Each row has a name. Each question is about the rows just above it.

K_480: [ 91  90 124  81 123  65 172 152 186 189 140 134 114 148 117 112 117 108
 185 155 132 135 143 154 160  91 158 118 150 137 106 123 156 116 135 125
  78  98 129 121 168 106 120 145  98 131 146 124 133 159 158 183 202  73
 113  84 135  84 179 115 117 105 130]
K_489: [165  87 119  84 124  67 166 155 182 185 140 131 114  84 117 110 113 107
 166 158 133 138 146 154 166  89 159 113 148 144  99 129  73 166 140 123
  62 102 128 115 173 110 121 146 103 128 143 117 108 169 110 181 200  64
 115  85 129  83 183 115 116 118 136]
K_793: [ 91  90 124  81 123  65 172 152 186 189 140 134 114 148 117 112 117 108
 185 155 127 135 143 154 160  91 158 118 150 137 106 123  64 116 135 125
  78  98 129 121 168 106 120 145  98 131 146 124 133 159 158 183 202  73
 113  84 135  84 179 115 117 105 130]
K_554: [ 69 136 132 109  94 130 167 147 162  84 129  97 138 127 139 155 117 138
 151 134 128 140 100 158 129 126 116 153 128 122 107 144 114 111 153 154
 134  73  90 113 155 149 102 159 120 136 141 144 106 114 118 131 162 122
  94 155 157 109 116 101  76  99 122]
Count of [166] in K_489:
4
Count of [110] in K_489:
3
How many times does K_554 hold [156]?
0
Times [109] occurs in K_554:
2

K_246: [154 108 139 175 130 101 145 104 108  83 139 117 138  70 130 133 150 133
 109 148 127 133 129 144 129 150 101 100 101]
K_675: [118 144  82 145 135 159 110 130 126 139 111 112 122 140 152 126 135 111
 147 129 113 124 118 115 111 130 128 152 118]
K_575: [118 144 111 145 135 159 110 130 126 139 111 112 122 140 111 118 135 111
 147 118 113 124 118 115 111 130 118 152 118]
How many times does K_575 hold [111]?
5
What comes right after [175] in the named rows?
[130]
Times [101] occurs in K_246:
3
Which row holds [118 144 111 145 135 159 110 130 126 139 111 112 122 140 111 118 135 111
 147 118 113 124 118 115 111 130 118 152 118]?
K_575
How many times does K_575 hold [118]?
6
Count of [117] in K_575:
0

K_254: [133 184 124  65 124  65 119]
K_416: [156  60  60  87  60  60  73]
K_332: [181 155  68  65 155 114 191]
K_314: [105 130 131 192 157 165  72]
K_185: [ 59  59 113 132 132  79  62]
How many times does K_416 hold [156]?
1
How many times does K_254 hold [65]?
2
How many times does K_185 hold [59]?
2
What comes right after [165] in the named rows?
[72]
How many times does K_416 hold [60]?
4
What comes right after [156] in the named rows?
[60]
Whose row is [133 184 124  65 124  65 119]?
K_254

K_733: [111 114 111 114 114 160 114 114]
K_177: [120 193 109 103 155 185 192 173]
K_311: [ 98 113 122 157  82 100  74  95]
K_100: [150  88 129 124 132 184 174  78]
K_583: [115 116 102 131  84 117  59 100]
What comes right after [184] in the named rows?
[174]
The entry that follows [150]:
[88]
The entry that follows [116]:
[102]
What comes right after [193] in the named rows?
[109]
Count of [114] in K_733:
5
How many times does K_311 hold [157]?
1

K_562: [175  98  98 163 145  98 175 175  98]
K_670: [158 109 176 153 175 175  90 168 158]
K_814: [128 146 131 123 156 123  99 108  79]
K_44: [128 105 131 123 156 123 158 108  79]
What comes right after [145] in the named rows?
[98]
Count of [98] in K_562:
4
How many times does K_562 hold [175]?
3
How many times does K_562 hold [145]?
1

